In the data rows, 128 means zero.
Here is a table of points, one per row:
[160 156 151 144 123  88 131 145 149  35 143 133 120 104 112 119 121 130
 201 183  50 238  54 145 142  97  80 120 119  91 138 152]
[127 129  86 173 103  98  93 118 127 101 120 123 132 157 109 129 132 121
 128 129 101 110 167 136 111  96 115 144 147 136 105 157]
[158 149  98 217 129  94 143 139 113  85 158  75 130 157 100 124 146 138
 137 181  62 133 159 144 122 134  83 131 121 173  91 122]
[ 83  69 156 121 103 141 126  98 135 121  32  98 143  60 115 136 172 124
 109  27 232  58 123 167 123  76 185  97 130 105 133 178]
[172 126  95 124 143 173 131 157 115 149 161 182 157 107 154 151  96 134
 104 144 102 138  66 130 115 192 130 106 121 141 139 170]
[151 127 151 163  96 114 133 117 157  49 156  88 117  95 121 100 133 149
 164 138  70 180  69 112 176  85  81  95 131  66 129 133]
[117 135 173  83 122 175 164 149 157 152 109 138  81  85 164 149  89 137
 119  95 228  94 112 156 161 128 167  90 131  86 143 178]
[139 108 117  40 187 209 208 124   0 223 176 213  85  94 175 181 101 173
 135 126 187 105 203 189 108 145 217 136  91 125 170 156]
[212 138  67  93 143 161 163 109  25 147 181 122  76 155 127 106 104 159
 142 160 149 200 174 137 103 166 146 174 127 141 159 134]
[126 139 119 141 144  92 119 121 123 154 159 113 139 188 103  82 134 114
 115 109  49 132 133 104 103 144 106 144 149 171 126 136]
[156 127 106 160 124 123 125 139 123 137 148 154  94 175 160 130 111 128
 109 152 190 141 132 127 109 160 107 117 137 157 107 107]
[ 61  85 170 127 110 105 135  95 161 119  80  95 166 117 141 145 172  90
  92 132 137  86 155 162 141  71 176 107 149 114 121 115]
[ 61  97 162 136 108 158 170 123 154 176 133 165  85  80 148 199 130 131
  82  98 202 109  97 150 147 140 151  70 128 103 117 153]
[148 146 124 125 134 154 123 150 115  55 129  77 163 128  92  79 123 113
 189 119  72 157 120 105 107 153  77 140 133 122 133  93]
[ 79  85 163 104 106  98 110  96 132  87  53  53 161  91 109 155 186 125
 155 134 145  94 146 165 176  38 185 119 147 121 130 137]
[172 137  15  60 185 178 152 107   0 228 197 216 104 199 146 170 106 164
 146 155 234 185 251 150  14 125 237 182 114 185 186  68]
[173 162 124 154 114 152 137 157 142 160 145 184  85  86 146 132  76 127
  80 158 125 133  84 112 158 171 112 130 109 124 134 141]
[148 135 114 124 127 180 132 132 144 187 103 127 139 155 134 169 114 115
  94 169 122 168 129 120 148 170 111 121 102 138 116 118]
[ 89  95 184  95 124 131 148 143 140 139 118 173  65  58 148 151 124 104
  95  94 232  88  94 165 164 153 157  89 121  86 122 123]
[ 49  97 175 169 113 123 106  89 116 132  71 112 161  85 137 129 168 133
 116  73  89  64 144 135 122  97 135 105 148 122 126 151]
[ 88 103 220 111  98 106 134 123 201 102  80  74 121  86 138 131 138 124
 125 103 116 109  39 127 134  64 117  92 153 117 113 137]
[161 161 115 134 125  91  93 122 104  66 186  60 142 128 120  79 111 142
 175 135  73 209  73 142 178  96  60 137  93 129 114 117]
[ 78  89 176 138 117  96 111  86 140 114  41 103 135  52 112  75 176 127
 117  44 134 104 188 167 104  36 153 103 166 125 139 129]
[109 127  39  28 174 163 193 108  31 238 180 232 102 114 139 226 134 166
 163 130 212 117 255 181  62 143 224 183 124 148 177 103]
[103 158  44  41 181 234 157 118   0 255 188 221 131 193 119 178 123 141
 131 195 198 127 238 173  63 160 198 183 112 163 162 115]
[162 138 148 160 118  64 120 118 121  33 107  57 106  56 110 153 125 131
 147 131  69 124  55 134 135  82  66  87 106 128 142  99]
[150 139 118 109 149 149 145 128 137 177 181 150 131 162 132 106 104 135
  81 157 129 191 136 124 107 182 151 157 101 143 136 108]
[ 99  93 184  77  99  76 137 133 125  44  78  48 133   5 139  98 113 162
 113  67 150 171  42 146 195  73 119  74 147  62 120 120]
[178 130 122 133 151 154 155 155 133 147 177 175 122 157 121 198  82 149
 120 102 135 138 108  98 128 161 120 148 135 142 125 174]
[134 154  84  84 122 137 122 129 110 105 102 127 124 187  93 118 137 133
 125 120  90 147 123 102  81 130 128 128 148 132  79  94]
[104 139 108 144 118 135 156 138 153 124 187 109 142 115 134 127 134 132
 113 169 151 110 127 113 111 165 123 158 131 138 117 103]
[147 166  90 131 137 146 152 139  54 149 185 128 102 131 113 129 122 145
 157 208 176 139 116 118 103 192 114 144 114 118 155 125]
[153 127 123 140 120 113  99 109 140 161 101 127 160 184 107 101 159 115
 159 146 116 131 161 106 111 151 101 136 125 142 125  84]
[141 131 127  90 118 153 120 140 155 167 144 161 154 184 133  80  99 108
 118 138 119 127 163 109 132 146 127 122 152 151 104 130]
[162 136 118 103 114 172 172 166 110 163 169 159 117 124 124 157  85 145
 108 157 156 142  61  93 187 164 101 122 100 147 141 176]
[125 155 122 148 136 141 119 134 119 166 143 136 140 174 129 128 127 124
 113 164 120 107 126  80 115 129 131 154 152 153 114 117]
[139 107 221 199  98 101 138 139 184  12 121 119  92   0 154 177 119 155
 153 123 110 175   0 119 170  76  53  50 124  50 124 159]
[161 139 132 126 120 119 119 111 125 158 151 131 152 162  93  64 127  95
 128 143  80 129 111 133 121 164 119 136 158 153 112 108]
[139 132  19  75 168 177 153  72   0 223 133 174 159 183 171 153 142 158
 210 167 172 176 255 223  73  87 226 214 115 167 169  17]
[ 84 111 144 163 121  49  94  99 143  62  89  84 129  66 111 116 148 136
 160 118 113 147 118 138 120  59 121 101 142  93 130 129]
[141 159 115 132 140 110 151 144  91 150 143 139 119 158 125 191 105 112
 134 149 152 190 121  98 105 189 144 142 119 155 130  99]
[120 123 114  91 133 133 138 156 196 110 145 118 119 143 127 109 111 145
 102 157  52 191 122 123 151 165  94 129 103 120 121 150]
[161 147 119 167 111  90 130 167 142  52 168  88 110  94 104 134 124 127
 193 107  97 205  42 115 144 104  32 127 147  87 129 108]
[105 144 103 131 120 115 127 151 134 145 150 162 107 164 115 128  98 135
 117  86 103 102 139  91 125 178 123 140 107 139 123 117]
[ 89  83 156  92 127 139 131 105 194 183  15 139 124  82 159 158 146 136
 101  75 155  34 145 155 153 109 201 103 151 109 118 177]
[ 71  75 160 181 123  92 110 114 149 147  68 118 141  98 170 199 162 144
 123 122 163  57 155 134 128  94 183 111 178 110 117 147]
[107 106 156 120 127  89  87 112 129  70 113 112  83  83 155  99 177 121
 144  91  64 135  95  97 128  77  85 122 109 123 121 115]
[ 95  99 135  88 113 119  96 108 170 136  82  87 126 112 127 110 150 145
 127  76 178  52 162 129 118  70 144 132 151 127 123 174]
[154 157 174 120 123 117 155 153 152 108 187 166 139 100 141 105  70 143
  78 120 143 118  73  97 162 174  79 103 129 108 122  84]
[193 164 132 151 131 128 121 111 125  43 133  69 137 127 123  77 146 148
 150 148  94 210 117 124 132 111  45 149 108 119 140 130]
[181 159 137 103 120 122 123 143 142 140 185 130 128 138 151 191 100 113
 129  75 170 148 127 108 122 161 116 136 123 157 134 142]
[135 139 162 177 106  63 138 151 160  71 109 108 154 101 104 103 141 141
 124  92  83 184  83 156 116  72  81 101 103  94 145 121]
[160 137 119 104 115 133  95 158 150 107 172  75 133 133 103 118 130 138
 149 148  58 159  99  87 111 122  86 125 103 152 141  69]
[137 155  72 141 131 176 184 140 124 151 175 156 136 156 126 139  73  98
  95 145 151 138 150  94 109 162 110 135  96  86 141 133]
[ 75  96 204 195 129 100 138 138 139 177  67 181  91  97 123 170 100 130
  78 114 255  83 101 156 143 130 191  94 129  96 130 181]
[153 141 137 116 117 128 141 153 117 117 140 146 120 136 126 102  93 114
 122 177 119  81 119 114 108 150 113 129 121 129 114 112]
[ 85 154  79 116 126 120 116 140 133 105 132  98 164 174 126  73 136 124
 159 185 102 138 124 109 105 131  83 131 133 171 142 164]
[ 89  86 189 147 122 115 127 144 147 185  66 183 108  85 151 220 123 144
  71  90 183  28 106 130 174 129 187 120 126 107 134 141]
[ 50  83 179  87 104  62 123  95 143 120  57 117 150  47 138 163 147 141
 154  52 163  76 164 164 167  47 161 100 142 100 146 147]
[ 65  78 196 108 134 159  97 104 149 142  58 120 158  87 147 183 149 115
  62  46 155  31 161 123 121  82 185 115 142 103 114 145]
[167 148 106 154 147 140 129 136 163 138 146 152 126 162 114  83 123 112
 136 125  78 111 123 131  98 130 163 136 130 147 136 115]
[128 125 118 162 138 147 118 129 162 174 192 161 148 167 132 126 110 126
 115 140 172 137 124  90 119 164 124 148 140 120 138 132]
[115 161  45  87 189 201 138 122  43 231 186 172 111 191 159 140  96 137
 124 159 229 167 251 196  67 192 234 183 131 196 158  76]
[137 138  66 175 146 150 139 154 139 192 150 112 126 171 125 117 110 126
 122 133 106 113 149 128 117 177 159 160 126 168 135 139]
[147 135 105 146 148 105 127 120 159 118 138 105 149 159  77  99 160 116
 101 197 123 150 164  68 160 147 117 150 137 150 127 101]
[130 126 137 171 106 155 124 137 124 120 177 137 138 186 117 139 140 109
 111 184  54  91 165 123 135 149 140 135 141 165 132 133]
[133 142 108  93 111 113 128 131 121 139 158 120 137 135 154 126 105 115
 113 146  79 121  93 108 104 140 107 134 125 100 129 156]
[141 129 133 110 131 135 106 137 142 113 117 167 149 181 124 166 116 116
  94 164 145 140 105 109 100 170 112 142 125 139 125 162]
[133 136 136 144 120 117 115 126 136  79 144 100 123  98 109  72 144 131
 175 131  68 155  89 134 159  71 129 143 121 103 120 102]
[174 143 128 160 130  99 108 130 138  33 191  66 116 105  86  84 116 123
 201 124 107 226  88  74 191 110  55 134  98 150 117  97]
[ 80  93 155 150 115 162 119 104 163 175  53 200 120  66 154 123 159 127
  88  95 185  24 114 133 162 111 197 106 132 113 112 159]
[ 74  78 153 100 113  56 101  91 131 118  24  74 113  82 139 108 150 108
 131 129 120  98 155 127 124  43 174 122 154 118 122 113]
[148 156  82 144 132 129 109 121 145 132 131 139 158 195 103 131 137  85
  82 106 119 130 121 118 129 147 101 158 137 155 121 123]
[152 127  98  90 133  88 148 146 155 144 196 165 124 142 150 113 128 125
 140  85 133 131 107 113  74 188 144 119 110 126 124 166]
[108  93 171  83 109  86 148  88 176 129  70  91 121 126 135 159 178 104
 122 106 130  64 150 167 118  90 142 107 148 134 121 135]
[138 156 123 158 109 135 109 107 147  70 164 124 135 151  86 164 132 118
 181 132  17 159 161  91 131 116 105 128 129 126 134 106]
[ 60 101 181 126 122  89 100 102 147 123  22 102 162 103 115 143 135 120
 134  56 136  93 157 185 117 104 136 111 144 123 106 150]
[157 128 120 132 139 136 132 147 132 114 142 111 118 133 125 154  83 140
 152 125  80 111  71 106 168 182  82 117 117 110 125 143]
[132 135 135 110 130 136 166 151 130 124 123 156 137 148 135  78 125 112
 109 130 114 127  89 111 103 159 102 165 105 140  99 146]
[162 154 101 154 126  82 106 145 160 135 110  95 144 196 119 106 131 124
 139 172  99 114 143 146 125 155 102 164 120 162 115  90]
[128 131 128 137 124 119 100 117 115  95 116  98 120 137  97  66 143 142
 160 190 119 135 112 118 136 100 103 124 122 135 105 133]
[ 77  79 189 146 120 151 152 130 144 144  88 166  80  25 176 118  87 131
 104 143 208 118 110 154 121 127 180  93 126 105 159 185]
[147 134 102 136 143 121 132 128 153 139 170  85 155 176 114  94 125 105
 140 144 112 100 140 111 116 139  91 133 137 137 109  99]
[216 156 132 116 130 137 111 159 144  49 129  64 131  92  99 106 134 137
 175 187  38 224 102 123 123 126  49 125 115 103 112 117]
[128 169  91 154 138 144  97 124 136 123 115  87 124 200 127 147 156 119
 117 139  78 100 135 132 130 136 121 161 147 163 140 102]
[ 48  86 162 142 116 154 128  83 187 149  28 155 101  84 146 136 143 121
 114 115 162  94 165 131 135 104 192  98 150 142 102 158]
[145 155 118  93 118  83 115 132 124 111 139 112 166 165 129 104 150 133
 138 149 103 141 124 157 137 148 129 138 125 137 131 137]
[101  93 178 172 122 181 175 166 103 164  63 156  83  61 185 167 109 153
  97  32 177 153  86  86 180 159 190  69 105  66 140 140]
[144 135 129  82 133 169 110 141 137 134 177 184 144 164 127 158 118 145
 100 228 143 139 129 116  92 144 132 141 115 148 132 115]
[157 157 108  96 143 136 115 147  72 171 173 143 138 140 145 148  91 124
 120 200  93 156 144 116 127 177 157 134 114 106 118 189]
These points spread out most along one direction. Take the direction at right angles to it along which they spread out most. Go by this last direction. For each point below, how far along it does it lie, from 0 to 99? 50 is the average, and the first point above lies past it. One standard deviation of the points above along it is 16.
[192 136  51 132 137 161 138 117   0 144 236 159 152 148 145 135 127 145
 174 122 146 189 214 144  90 145 163 175  97 157 152  95] 61
[143 126 146 103 121 120 118 134 151  75  51 102 161  87 114 132 145 109
 156  83 107 130 132 134 107  61  96 118 133 129 133 109] 49
[ 59  77 157 161 143 144 119 109 146 171  56 116 104 101 133 160 138 125
  83  75 127  54 130 170 118  93 188 105 127  84 115 110] 25
[151 176  94 158 138 162 109 133 171 105 144 102 164 227 119  92 134 122
 130 113 122 116 153 109 155 142  61 164 134 151 112 123] 66
[168 159 163 131 110  90 126 134 108  46 132 101 123  87 104  82 132 154
 186 101 124 156  88 121 113 125  67 118 100  87 134 125] 63
[172 141 101 132 138  82 120 146 144 100 123 152 143 159 132  39 123 139
 152 195  83 111 137  68 147 130  84 122 128 122 150  63] 68
[132 138 139 156 133 141 114 149 119 110 174 112 143 162 133  93 118 112
 138 151 194 135 109 111 140 110 113 118 103 130 109 149] 56
[143 159  89 142 148  69 120 132 150 114 171 160 160 196  88 106 172  94
 128 132  72 143 137  77 160 146  92 143 140 171  98 129] 68
[133 137  98 163 155 144 160 140 110 164 126 149 155 152 169 136 114 103
 108 134 143 155 113 108 149 167 118 155 121 161 136 144] 53
[131 126 100 134 130 149  83 142 122 126 175 136 121 149  94 126 127 103
 112 133 131 117 141 155 160 147  86 137 151 137 117 135] 56
[135 135 115 141 133 118 109 136 133 137 146 147 128 179 108 100 113 125
 111  96  71 145 142 119 165 147 100 146 141 152 129 135] 60
[155 153 128 130 135 131 118 151 120 150 155 134  89 143 140 125 172 108
 105 145 143 145 162 113 117 149 115 145 120 116 126 159] 54
[131 138 139 105 113 169 121 160 127  91 153 123 104 158 127  85 128 105
 124 120  94 170  74 121 153 160  73 117 139 117 129  97] 64
[ 55  97 156 126 109 132 109  66 133  88  16 116 124  87 127 117 169 144
 130  44 137  45 153 183 144  85 181 104 148 118 128  95] 25
[ 72  83 180 145 142 140 106  77 173 165  68 109 130 106 133 140 174 118
 127  80 181  13 137 165 123  72 183 107 157 121 118 134] 21
